Each row is where one point has got to under a steady rotation. How many ticks took it there?
The counts run from 0 to 488.
120, 118, 93, 121, 83, 80, 83, 100, 119, 111, 101, 111, 90, 119, 98, 92, 87, 124, 98, 117, 116, 113, 109, 89, 75, 99, 101, 82, 79, 116, 104, 104, 95, 115, 103, 104, 109, 97, 111, 77, 96, 103, 85, 100, 90, 94, 114, 88, 100, 117, 98, 107, 113, 88, 113, 70, 134, 86, 118, 116, 93, 98, 123, 92, 88, 93, 107, 111, 114, 94, 97, 100, 91, 80, 79, 101, 126, 93, 93, 127, 104, 105 -> 398
109, 94, 129, 86, 68, 117, 94, 105, 101, 118, 98, 96, 117, 110, 106, 74, 83, 91, 119, 78, 116, 115, 106, 86, 101, 93, 91, 101, 116, 122, 66, 92, 90, 94, 83, 87, 97, 130, 80, 104, 97, 116, 101, 97, 99, 97, 91, 74, 112, 118, 101, 107, 66, 94, 121, 123, 118, 96, 124, 112, 101, 104, 99, 100, 117, 116, 99, 91, 96, 115, 123, 132, 101, 110, 96, 102, 105, 84, 91, 102, 101, 86 -> 266
109, 104, 111, 97, 88, 103, 101, 87, 120, 123, 91, 116, 109, 96, 68, 83, 91, 98, 92, 76, 81, 113, 85, 117, 125, 92, 80, 117, 118, 98, 91, 82, 105, 112, 107, 99, 79, 117, 113, 130, 111, 95, 104, 111, 85, 80, 68, 81, 114, 99, 93, 110, 96, 67, 92, 116, 128, 103, 100, 97, 85, 102, 108, 100, 98, 93, 95, 91, 108, 78, 109, 99, 97, 109, 119, 113, 95, 83, 97, 84, 120, 110 -> 255
117, 80, 127, 100, 94, 124, 97, 97, 124, 100, 110, 83, 105, 103, 127, 90, 96, 109, 116, 107, 111, 79, 103, 104, 101, 139, 106, 131, 89, 104, 89, 106, 98, 101, 107, 100, 96, 95, 91, 85, 99, 125, 111, 114, 74, 86, 90, 82, 111, 99, 117, 111, 92, 87, 112, 112, 105, 94, 116, 102, 96, 116, 99, 67, 118, 124, 97, 98, 89, 82, 121, 96, 111, 97, 85, 89, 102, 135, 111, 106, 82, 94 -> 446
109, 86, 93, 84, 88, 118, 76, 96, 112, 93, 89, 111, 97, 80, 94, 102, 90, 95, 116, 92, 110, 111, 100, 87, 103, 85, 94, 88, 105, 95, 76, 58, 85, 82, 103, 70, 99, 106, 109, 108, 99, 126, 119, 75, 95, 89, 86, 81, 98, 97, 119, 92, 96, 102, 116, 129, 130, 116, 122, 107, 89, 91, 92, 113, 105, 96, 87, 66, 105, 109, 102, 104, 100, 104, 87, 115, 91, 88, 101, 82, 95, 87 -> 329
93, 95, 82, 74, 107, 87, 89, 115, 95, 98, 86, 114, 94, 83, 106, 103, 105, 86, 110, 114, 87, 83, 106, 76, 122, 111, 93, 121, 113, 77, 79, 119, 89, 89, 122, 103, 107, 98, 112, 79, 123, 103, 119, 84, 113, 91, 104, 105, 118, 91, 124, 99, 98, 107, 107, 101, 103, 70, 106, 100, 102, 120, 71, 90, 118, 130, 91, 88, 111, 104, 90, 80, 93, 90, 86, 115, 103, 114, 104, 89, 83, 84 -> 150
67, 114, 98, 104, 98, 103, 118, 112, 109, 104, 108, 68, 98, 85, 108, 120, 99, 88, 104, 132, 95, 68, 102, 93, 95, 138, 123, 99, 96, 85, 98, 91, 111, 77, 105, 111, 103, 79, 106, 93, 111, 116, 104, 118, 94, 82, 111, 102, 93, 89, 122, 99, 89, 121, 100, 110, 89, 104, 93, 99, 103, 93, 89, 115, 91, 122, 105, 119, 92, 95, 109, 88, 113, 103, 105, 73, 109, 129, 117, 87, 85, 85 -> 96
65, 121, 105, 103, 86, 114, 97, 105, 100, 108, 117, 75, 70, 110, 104, 113, 104, 107, 92, 100, 112, 114, 100, 94, 69, 98, 111, 80, 87, 97, 94, 75, 117, 90, 88, 95, 102, 90, 83, 97, 86, 126, 90, 128, 116, 88, 81, 106, 112, 112, 114, 101, 99, 95, 102, 83, 85, 114, 107, 96, 86, 81, 107, 100, 75, 86, 118, 113, 82, 98, 97, 110, 123, 104, 117, 80, 95, 86, 77, 94, 80, 109 -> 354
130, 97, 82, 109, 76, 90, 99, 78, 105, 92, 83, 114, 102, 112, 101, 98, 77, 118, 95, 116, 87, 115, 85, 84, 118, 77, 88, 87, 96, 101, 108, 96, 104, 119, 127, 105, 113, 116, 112, 108, 76, 102, 99, 82, 89, 100, 107, 100, 83, 99, 74, 114, 135, 91, 102, 120, 127, 94, 116, 86, 106, 106, 104, 118, 127, 74, 85, 78, 109, 75, 96, 110, 101, 106, 105, 92, 109, 92, 106, 91, 118, 103 -> 316
118, 98, 92, 103, 110, 107, 99, 112, 100, 89, 110, 109, 119, 112, 112, 83, 119, 104, 98, 125, 96, 86, 83, 115, 105, 113, 103, 127, 107, 103, 104, 104, 95, 92, 113, 107, 105, 74, 102, 85, 90, 112, 125, 105, 88, 104, 101, 86, 115, 106, 90, 104, 103, 119, 109, 126, 121, 124, 103, 85, 120, 112, 77, 96, 115, 98, 111, 112, 113, 89, 106, 110, 144, 106, 106, 83, 89, 134, 112, 82, 81, 90 -> 105
127, 86, 92, 119, 96, 103, 89, 96, 97, 79, 106, 97, 115, 122, 126, 95, 89, 118, 120, 117, 128, 107, 102, 101, 69, 90, 114, 69, 87, 117, 116, 106, 85, 95, 101, 89, 116, 93, 99, 92, 85, 106, 95, 75, 80, 118, 129, 86, 73, 103, 74, 101, 114, 113, 110, 96, 112, 109, 107, 106, 109, 88, 117, 123, 98, 89, 93, 109, 108, 116, 104, 112, 98, 97, 69, 105, 117, 106, 113, 118, 109, 92 -> 53
77, 110, 95, 105, 75, 118, 98, 110, 88, 100, 95, 87, 98, 104, 124, 104, 105, 92, 120, 96, 100, 118, 88, 92, 78, 66, 107, 66, 120, 104, 81, 94, 110, 78, 98, 85, 90, 123, 85, 110, 104, 101, 83, 109, 105, 84, 107, 93, 109, 105, 83, 112, 80, 101, 99, 85, 89, 100, 83, 94, 113, 81, 95, 128, 67, 105, 93, 106, 75, 107, 111, 106, 94, 119, 91, 124, 122, 84, 91, 98, 93, 94 -> 8
134, 75, 99, 103, 132, 116, 84, 107, 102, 57, 107, 90, 114, 98, 128, 91, 107, 105, 116, 116, 111, 83, 92, 120, 75, 109, 109, 108, 99, 105, 124, 93, 94, 90, 101, 84, 86, 87, 104, 98, 90, 95, 108, 106, 77, 101, 112, 88, 81, 65, 98, 91, 113, 91, 105, 97, 99, 115, 88, 109, 100, 102, 94, 84, 86, 99, 93, 97, 88, 110, 118, 99, 97, 95, 67, 125, 111, 126, 109, 107, 92, 93 -> 116
113, 91, 104, 116, 99, 94, 113, 74, 110, 121, 93, 107, 96, 86, 74, 117, 87, 98, 91, 69, 119, 94, 102, 114, 113, 105, 109, 104, 74, 101, 94, 92, 106, 118, 74, 94, 92, 112, 105, 93, 109, 76, 94, 104, 92, 87, 97, 99, 85, 107, 98, 91, 83, 108, 99, 116, 101, 139, 122, 117, 99, 87, 126, 97, 87, 77, 83, 83, 103, 105, 92, 89, 83, 113, 119, 78, 72, 82, 117, 126, 117, 101 -> 246
139, 98, 103, 110, 117, 77, 113, 106, 104, 103, 100, 115, 123, 87, 86, 84, 88, 107, 80, 109, 87, 69, 88, 119, 111, 118, 89, 127, 103, 115, 117, 105, 106, 128, 114, 110, 98, 113, 106, 102, 81, 52, 101, 117, 96, 99, 108, 91, 79, 73, 89, 99, 113, 95, 103, 117, 117, 100, 104, 118, 107, 121, 88, 79, 101, 92, 94, 85, 105, 91, 109, 107, 100, 88, 115, 96, 91, 108, 97, 104, 116, 107 -> 181
94, 111, 70, 104, 105, 93, 81, 122, 94, 99, 94, 104, 99, 79, 112, 116, 105, 95, 117, 118, 118, 95, 101, 89, 74, 101, 115, 89, 107, 94, 87, 107, 91, 78, 105, 98, 103, 92, 107, 82, 123, 89, 98, 92, 98, 80, 125, 98, 106, 101, 114, 97, 76, 124, 108, 75, 104, 103, 102, 114, 117, 95, 84, 109, 57, 124, 95, 109, 98, 115, 94, 75, 81, 82, 81, 128, 122, 110, 113, 115, 82, 80 -> 412
101, 110, 103, 121, 111, 80, 113, 92, 124, 98, 114, 88, 88, 110, 80, 103, 115, 108, 75, 111, 97, 101, 90, 109, 79, 118, 112, 104, 68, 103, 120, 64, 116, 100, 97, 120, 82, 88, 103, 99, 70, 102, 95, 131, 102, 106, 107, 100, 93, 100, 100, 100, 112, 110, 108, 96, 108, 114, 84, 97, 92, 98, 118, 85, 83, 84, 109, 104, 94, 71, 97, 109, 106, 107, 107, 69, 99, 101, 108, 111, 81, 120 -> 110
86, 98, 115, 71, 112, 84, 116, 109, 87, 106, 97, 106, 98, 84, 72, 97, 108, 90, 97, 86, 97, 95, 131, 86, 115, 111, 85, 115, 98, 100, 85, 110, 84, 90, 88, 116, 101, 98, 93, 98, 109, 102, 107, 78, 133, 137, 91, 119, 106, 109, 118, 83, 90, 124, 113, 112, 88, 83, 107, 99, 99, 119, 93, 88, 142, 127, 116, 90, 113, 114, 88, 113, 98, 98, 110, 92, 89, 91, 95, 100, 98, 93 -> 212
77, 125, 103, 100, 91, 119, 90, 110, 90, 109, 105, 94, 82, 104, 102, 95, 88, 94, 95, 92, 89, 124, 94, 103, 92, 79, 96, 83, 123, 93, 100, 91, 113, 108, 90, 82, 98, 110, 99, 119, 101, 99, 83, 121, 105, 69, 74, 99, 106, 93, 103, 102, 105, 61, 84, 80, 98, 106, 108, 100, 81, 80, 96, 99, 73, 84, 109, 100, 80, 108, 104, 108, 110, 100, 118, 114, 105, 76, 62, 77, 107, 105 -> 11
102, 120, 89, 108, 92, 122, 105, 89, 92, 101, 107, 95, 80, 78, 92, 114, 101, 124, 103, 125, 98, 96, 107, 108, 99, 113, 94, 118, 79, 86, 108, 103, 109, 104, 111, 115, 118, 85, 95, 87, 105, 111, 104, 100, 99, 83, 86, 110, 98, 106, 118, 105, 106, 113, 105, 114, 101, 115, 143, 78, 104, 99, 84, 102, 109, 104, 130, 107, 92, 81, 96, 83, 132, 89, 136, 89, 113, 116, 107, 90, 77, 82 -> 364
127, 80, 116, 110, 117, 85, 92, 99, 111, 79, 104, 95, 101, 111, 114, 94, 101, 112, 101, 87, 117, 101, 108, 100, 74, 101, 102, 105, 72, 122, 111, 89, 100, 106, 89, 93, 85, 110, 93, 88, 72, 91, 89, 106, 94, 111, 116, 94, 92, 94, 98, 98, 103, 93, 116, 75, 95, 84, 96, 115, 92, 114, 125, 61, 94, 95, 86, 80, 88, 93, 107, 108, 70, 91, 67, 111, 105, 96, 98, 133, 90, 114 -> 460
113, 101, 88, 90, 110, 103, 90, 92, 122, 97, 94, 107, 104, 73, 72, 105, 87, 110, 98, 113, 97, 88, 111, 88, 107, 121, 88, 101, 97, 94, 104, 75, 74, 86, 121, 108, 109, 73, 126, 107, 105, 123, 121, 67, 80, 115, 89, 102, 78, 93, 127, 89, 116, 109, 119, 121, 126, 90, 108, 101, 77, 104, 103, 106, 119, 114, 109, 96, 123, 91, 103, 93, 99, 80, 90, 107, 108, 119, 118, 84, 101, 90 -> 392
108, 111, 95, 110, 100, 78, 113, 79, 117, 101, 102, 97, 90, 106, 68, 94, 85, 115, 95, 122, 85, 110, 115, 94, 102, 105, 91, 97, 78, 95, 137, 78, 97, 110, 106, 125, 92, 90, 120, 110, 78, 100, 100, 99, 95, 109, 106, 106, 70, 86, 96, 100, 135, 86, 102, 113, 117, 106, 108, 85, 82, 101, 120, 114, 124, 82, 109, 90, 111, 85, 96, 109, 100, 97, 106, 78, 126, 95, 100, 86, 109, 107 -> 47
79, 122, 115, 97, 97, 114, 110, 98, 89, 111, 102, 104, 90, 73, 49, 106, 115, 97, 90, 68, 101, 113, 108, 112, 93, 84, 85, 93, 98, 109, 86, 76, 102, 83, 75, 104, 93, 94, 90, 126, 108, 105, 93, 96, 118, 124, 76, 110, 101, 116, 108, 89, 75, 120, 109, 112, 93, 121, 102, 93, 89, 88, 109, 115, 93, 105, 120, 103, 94, 106, 95, 106, 104, 106, 141, 106, 88, 70, 92, 92, 99, 104 -> 274
94, 124, 84, 116, 96, 70, 106, 104, 103, 129, 102, 119, 89, 111, 96, 113, 103, 111, 75, 106, 102, 98, 94, 98, 105, 108, 102, 106, 92, 95, 100, 136, 108, 131, 109, 121, 124, 98, 105, 78, 109, 82, 89, 110, 114, 89, 110, 120, 121, 120, 103, 107, 102, 105, 95, 66, 105, 82, 109, 108, 112, 106, 101, 83, 86, 100, 103, 125, 109, 83, 82, 83, 104, 80, 111, 82, 92, 100, 93, 121, 106, 116 -> 155
111, 96, 113, 108, 89, 148, 91, 75, 109, 94, 111, 91, 87, 114, 123, 104, 90, 121, 116, 103, 111, 110, 101, 118, 96, 101, 102, 105, 86, 92, 116, 97, 99, 108, 98, 90, 108, 85, 100, 99, 106, 137, 106, 97, 70, 86, 73, 87, 101, 104, 105, 111, 113, 69, 90, 104, 98, 124, 129, 77, 88, 86, 111, 96, 109, 91, 116, 114, 92, 90, 109, 87, 131, 101, 106, 97, 103, 117, 104, 96, 103, 96 -> 40
88, 85, 96, 90, 108, 74, 118, 108, 73, 99, 90, 98, 105, 88, 90, 100, 116, 88, 113, 97, 100, 96, 124, 84, 105, 99, 96, 107, 96, 102, 94, 117, 90, 91, 94, 114, 97, 111, 82, 90, 106, 86, 97, 75, 130, 137, 128, 124, 102, 108, 95, 100, 81, 139, 112, 102, 79, 77, 92, 93, 119, 114, 97, 107, 126, 129, 98, 91, 109, 118, 88, 106, 76, 107, 97, 106, 107, 92, 107, 116, 86, 85 -> 214
114, 82, 111, 114, 93, 115, 106, 74, 112, 118, 95, 101, 98, 84, 86, 113, 84, 98, 98, 71, 125, 90, 103, 109, 114, 109, 112, 104, 78, 105, 82, 97, 107, 107, 76, 88, 100, 110, 103, 96, 115, 90, 101, 96, 86, 87, 95, 91, 87, 113, 102, 100, 70, 112, 102, 123, 101, 137, 126, 114, 104, 86, 123, 98, 88, 90, 86, 91, 93, 104, 95, 87, 88, 108, 113, 80, 72, 90, 121, 127, 115, 98 -> 247
63, 119, 96, 105, 96, 106, 117, 108, 110, 117, 112, 79, 88, 76, 88, 124, 106, 93, 96, 121, 93, 77, 102, 97, 96, 135, 117, 104, 91, 83, 96, 88, 110, 83, 103, 113, 104, 73, 109, 97, 114, 118, 110, 121, 95, 81, 94, 109, 104, 99, 127, 101, 90, 116, 98, 109, 94, 110, 99, 96, 95, 91, 89, 111, 87, 114, 119, 120, 90, 89, 102, 84, 119, 97, 118, 72, 99, 126, 114, 87, 85, 91 -> 95
117, 89, 129, 110, 110, 89, 97, 103, 113, 102, 106, 94, 111, 128, 103, 79, 108, 99, 86, 76, 104, 107, 87, 115, 80, 96, 99, 106, 101, 127, 105, 89, 109, 111, 85, 97, 68, 111, 86, 108, 78, 88, 89, 132, 96, 106, 101, 83, 113, 102, 78, 103, 94, 80, 105, 80, 102, 95, 68, 116, 93, 107, 119, 72, 81, 92, 93, 102, 92, 88, 114, 123, 87, 112, 86, 106, 95, 88, 89, 119, 105, 126 -> 190
114, 81, 103, 80, 121, 94, 77, 126, 97, 68, 104, 109, 119, 100, 115, 84, 108, 100, 109, 107, 110, 90, 109, 90, 87, 102, 94, 98, 109, 119, 99, 100, 73, 82, 106, 90, 117, 89, 97, 93, 88, 112, 112, 70, 109, 136, 110, 98, 97, 97, 104, 83, 110, 121, 124, 98, 110, 79, 91, 118, 101, 118, 82, 87, 122, 109, 94, 91, 113, 113, 101, 122, 100, 86, 64, 119, 94, 109, 101, 100, 91, 97 -> 133
92, 79, 89, 89, 118, 68, 99, 119, 102, 93, 97, 98, 89, 111, 117, 105, 104, 80, 76, 101, 92, 87, 83, 87, 118, 105, 111, 114, 97, 80, 102, 97, 113, 113, 103, 92, 95, 108, 104, 81, 78, 77, 108, 122, 118, 82, 113, 104, 100, 78, 106, 90, 115, 89, 91, 89, 94, 94, 86, 119, 105, 116, 83, 68, 100, 76, 71, 63, 98, 106, 87, 107, 100, 102, 88, 81, 74, 95, 88, 97, 97, 113 -> 163
113, 89, 126, 114, 102, 91, 108, 105, 113, 99, 104, 92, 119, 125, 112, 81, 113, 98, 96, 83, 105, 105, 85, 108, 82, 94, 105, 98, 104, 134, 98, 96, 108, 101, 96, 99, 68, 115, 86, 104, 78, 90, 90, 125, 92, 111, 113, 83, 111, 104, 68, 111, 86, 96, 103, 86, 100, 89, 67, 116, 107, 109, 114, 81, 82, 101, 86, 106, 87, 85, 115, 123, 84, 111, 82, 105, 101, 98, 102, 120, 102, 121 -> 189
122, 113, 113, 108, 124, 84, 110, 95, 117, 105, 115, 113, 107, 105, 57, 87, 110, 113, 76, 97, 94, 94, 99, 121, 104, 123, 91, 127, 88, 118, 120, 93, 92, 116, 98, 124, 93, 73, 110, 102, 90, 100, 107, 111, 99, 127, 88, 98, 99, 107, 97, 91, 112, 101, 107, 104, 123, 109, 96, 103, 88, 115, 111, 73, 113, 90, 120, 118, 123, 80, 101, 106, 112, 90, 113, 79, 83, 112, 101, 105, 104, 120 -> 453
75, 113, 106, 103, 94, 85, 102, 105, 112, 131, 113, 101, 91, 115, 103, 113, 101, 98, 80, 94, 110, 90, 99, 96, 107, 128, 115, 107, 89, 98, 85, 127, 101, 111, 94, 111, 125, 85, 105, 75, 119, 110, 101, 109, 108, 94, 96, 106, 128, 128, 112, 98, 84, 112, 94, 79, 96, 94, 102, 113, 103, 102, 106, 84, 97, 107, 111, 134, 112, 98, 88, 92, 115, 89, 108, 67, 71, 112, 101, 113, 103, 107 -> 157
79, 84, 94, 78, 115, 93, 111, 94, 90, 86, 88, 102, 96, 94, 106, 120, 113, 91, 84, 90, 69, 99, 94, 99, 128, 85, 90, 105, 112, 77, 103, 115, 113, 108, 111, 102, 97, 106, 98, 118, 101, 82, 98, 95, 119, 110, 99, 131, 100, 80, 89, 98, 117, 91, 71, 94, 62, 72, 65, 87, 100, 103, 91, 95, 108, 93, 80, 89, 93, 96, 88, 86, 84, 107, 102, 114, 84, 98, 96, 81, 111, 115 -> 225
113, 111, 79, 103, 107, 71, 83, 98, 105, 97, 96, 128, 82, 105, 77, 94, 120, 120, 83, 95, 101, 120, 97, 92, 83, 81, 82, 107, 82, 105, 101, 87, 97, 104, 116, 110, 98, 98, 94, 89, 85, 95, 93, 92, 128, 119, 101, 110, 118, 118, 103, 98, 111, 111, 120, 73, 123, 79, 105, 95, 99, 122, 103, 74, 94, 94, 102, 87, 113, 74, 81, 95, 87, 82, 92, 114, 101, 83, 89, 109, 73, 113 -> 137
